The rows of X fall into a few groups, which share some directions, and each row is roughly a mix of its group's hidden directions.
X, 108 rows:
[[ 25  12 -15   1 -17  24 -31  16  20  52]
 [-11 -45  -5  -5  -7  13  18   0 -54 -25]
 [ -9 -10  46   1  24  -8  14 -18  -6 -52]
 [ 38   7 -40  28 -42  13 -12 -13  13   2]
 [  0 -47 -51  25  -6 -13  20  -3   3  14]
 [  2  52 -22  -5  12  24 -32  14  30  15]
 [ -9   2  12 -16  32 -38 -30  14   5  47]
 [ 13 -12  18 -12   5 -64  19 -18   6  25]
 [  9 -12  48 -33  -9 -46 -17   9   8   5]
 [ -6 -20  -9   4 -10  61 -24  25 -14  23]
 [  5 -35 -23  11 -40 -29   5  -2 -34  27]
 [ 16  20 -10 -27  15 -55 -30 -23   7  -8]
 [ -8   6 -10  -6  23 -69   5  10 -13 -20]
 [-30 -35   3   6  26  25  34  17 -34  17]
 [ -7 -53  13  12  -3  42  31   9  15   8]
 [ -9  22 -10   8 -24  50 -43  21 -14   1]
 [  8  33 -30 -12 -19  27 -11  20  22 -44]
 [  3  13  18 -36   7 -38 -42 -22 -18  19]
 [ 24 -40 -11   4 -25 -32  -2 -37  29   7]
 [  4 -17 -31  16 -59  -9 -24 -14 -14 -17]
 [ -7 -13 -55  29  10 -14  -2  27   9  33]
 [  8   5   0   6 -36 -26  55 -20  18 -20]
 [ 27  -9 -28   3 -21  52 -29  -5  18 -19]
 [ 21  18 -21   6 -38  39 -40   7  -4  21]
 [-34 -17  29  15  47 -16  14  12 -17 -27]
 [-28 -32 -37  13  -4 -38   6  16 -35   0]
 [ 11  10 -45  -8 -33  32 -39 -12 -10   9]
 [ -1  36  58 -36  -3   3  -9   1  12  -4]
 [ 32  -2 -33   8 -48   8  -4  -8  30  27]
 [ -9  20 -20  39  21 -15 -13  44  29  17]
 [ 10 -26  15 -19  15 -52  -7 -30  14 -30]
 [ 22 -29  13  14 -24 -49  18 -13  29  16]
 [  6   6  11  -6  22 -60  11  -9  24  35]
 [-41  -9  27  -1  26 -18  24  36 -31   0]
 [  9  42 -19 -36   9  27 -12   7  38  18]
 [ 33   2 -16  16  -2  23 -33 -49  -1 -26]
 [ 28  27   9 -13  -7 -38 -32 -21  40  -3]
 [ -9 -17  13  20 -13 -21  64 -19 -13   5]
 [ -6  13  57 -13  34 -26  16 -17   5 -15]
 [-11 -11  46 -20  32 -12  -7 -32 -15 -32]
 [  9 -27 -38   7 -21 -14 -33  -5  -6  47]
 [  8 -51 -27  21 -36  10 -15   6 -22  15]
 [  0  16 -31  -9   2  -2  21  32  56  19]
 [  6  15  -4  -7 -16  55 -23  21   8 -41]
 [ 10  13   5 -12  -3 -62   1  -3  40 -18]
 [-14   6 -27  16  -3  64 -15  19 -20   3]
 [ 28  21  22 -17 -15 -48 -10 -10  39  -8]
 [-15 -40 -19   5  40   5  38 -15 -24 -13]
 [ 20 -24 -41 -13 -27 -47   6  -2  19   6]
 [-13 -11  41 -12  47 -42  12   1  -5  -2]
 [ -5 -51 -10  -5  21 -22  12 -23 -40  19]
 [ 13 -28  24  -9  10 -47  36 -12  25  17]
 [ -1  14  31 -13  31 -44  30   5  29 -17]
 [  0  43 -19   0   0  40 -45  12  15   1]
 [ 16  13 -52 -31   0 -22 -20  -5  19  30]
 [ -1   3 -35  18   1  67  -4  13   0   5]
 [ 18  35 -24  19 -32  45 -14   4  24  -5]
 [-12 -23  30  -5  -7 -48 -26 -10 -15  37]
 [  4 -25 -38  -4 -24  38  -2 -12 -41  19]
 [-26  -5  30   9  48  23   7  -1 -18 -37]
 [  1  23 -29   8  -9  54 -29   8  -4 -30]
 [ 18  16 -25  12 -33  51 -29   8  17   1]
 [-18  11 -45   4 -21  33   0  23 -22 -35]
 [-16 -21  20  23 -27 -35  25 -25 -22  31]
 [ 25  33 -10   0 -28  30 -14   9  45 -21]
 [ 40  44  -6  -2 -36   3 -30 -17  -3 -13]
 [-19 -40  12  -7  31 -42  11   1 -34   9]
 [-21   1  35 -22  49 -18  25  -5 -23 -15]
 [ -4  13 -18  12 -18  63 -20  24 -13  12]
 [-10  50  30 -17  13  -9 -27  20 -33  -1]
 [ 32  43 -39  20 -18  16 -29   1   4  -4]
 [-12  29 -45   0  20  31   3  40   2  19]
 [-23   9  52 -20  15  -6  15   8 -36 -27]
 [ -5  39  36 -19  27  -6 -36  -5  14 -29]
 [ 27  12 -29  14 -43  21 -23   3  37  13]
 [  1  48  10  -3  15 -14 -44   2  38   1]
 [ 17   8 -43  14 -28  31 -21  -4 -36  21]
 [-18  -5  19  -6  15 -45  34  30  35  -6]
 [ -5  -4   2   7  -7  43  32  28  -9 -49]
 [ 13  16 -21 -11  21   0  28  42  48  -6]
 [ 16  26  -2   4 -33  49 -19  28  22  15]
 [ -5   0  27  30 -30  29  46 -22 -14  -8]
 [  0  -6  14 -22   5 -53 -36  -8 -24  28]
 [ -4   9   4   6 -13  33  58  14 -14 -34]
 [ 35  10 -20  36 -18  19 -15 -29   1 -39]
 [-13   8  -2  16  63  -6 -39 -10   0 -12]
 [ 11   5 -35   7 -29  11 -32 -28 -43 -17]
 [  5  57  -2  17 -33  15 -16   7  30 -12]
 [ -5 -10 -37  14  12  65  -7   8  -9  -8]
 [ 13 -18 -48   6 -13 -31 -23 -15 -29  26]
 [ -1  16  35   5  40 -12  32  23  38   4]
 [ -1  29  29  -2   4 -52  17 -16  34 -14]
 [ 13  20 -35   4 -20 -20 -12  26  35  40]
 [  3  -3  -1 -11  32 -55   0   4  24  39]
 [-12  27  41   0  35   5  18  22  19 -36]
 [ 14  45  -2   7 -28  18   7   4  44 -30]
 [-19  12  39 -18  36 -36  -2   1 -21 -29]
 [-34 -18 -15  -3  21  -3   8  38   1  51]
 [ 24  48  -3  -4  -8   6 -16  20  49  12]
 [ 25  -9 -20  13 -53  24 -22 -19 -22  16]
 [-40 -34  30 -10  13   7  36  24 -11  18]
 [ -9  -8 -13  -2  19 -60 -15  -7   3  41]
 [ -5  32  44 -13  36 -11  25   2  24 -21]
 [-14  20  42 -32  35  -3 -11 -13 -23 -29]
 [ 41  32 -19  28 -33  -2 -23  -8  23 -13]
 [ 34 -21   2  -9 -23 -44  -8 -41  12 -11]
 [-14 -30 -16  23  -6  49  34  -5 -25 -13]
 [ -8   5  -9  10 -32  57 -23  15 -31  -7]]
One row of each group comes first, with its name. Which group is each row after those in?
[ 23  45   9 -35  -1  17 -17 -14  40  -9] -> T
[  1   4   5  13  18 -35  45 -21  43 -16] -> W
[ -9  -2 -27 -22  38 -43 -29  19   4  23] -> L

[  9  51 -20  12 -21  20   5   8  46   2] -> L
[ 24  48 -11  -7  12 -41  14  -9  33  -6] -> W
[ 12   1  19   2 -39  51  -2  32  23   9] -> W
[-17  19  44  -2  26  -9  33   7   5 -42] -> L
[-24  -3  39 -15  24 -48  25  13 -13  11] -> W
[-17 -22  22  -1  39 -29  31  -7 -22  35] -> L
[-24 -26   5  19  12 -60  13  -1 -16  21] -> L
[ -1 -39  12   1  -9 -29  26 -13 -34  41] -> W
[  5  36 -13   4 -12  58 -28  13  12 -15] -> L
[ -7  -3 -11 -21  22 -14 -50   8 -40  28] -> W
[ 19  19  -4  25 -36  28 -20  18  43 -18] -> L
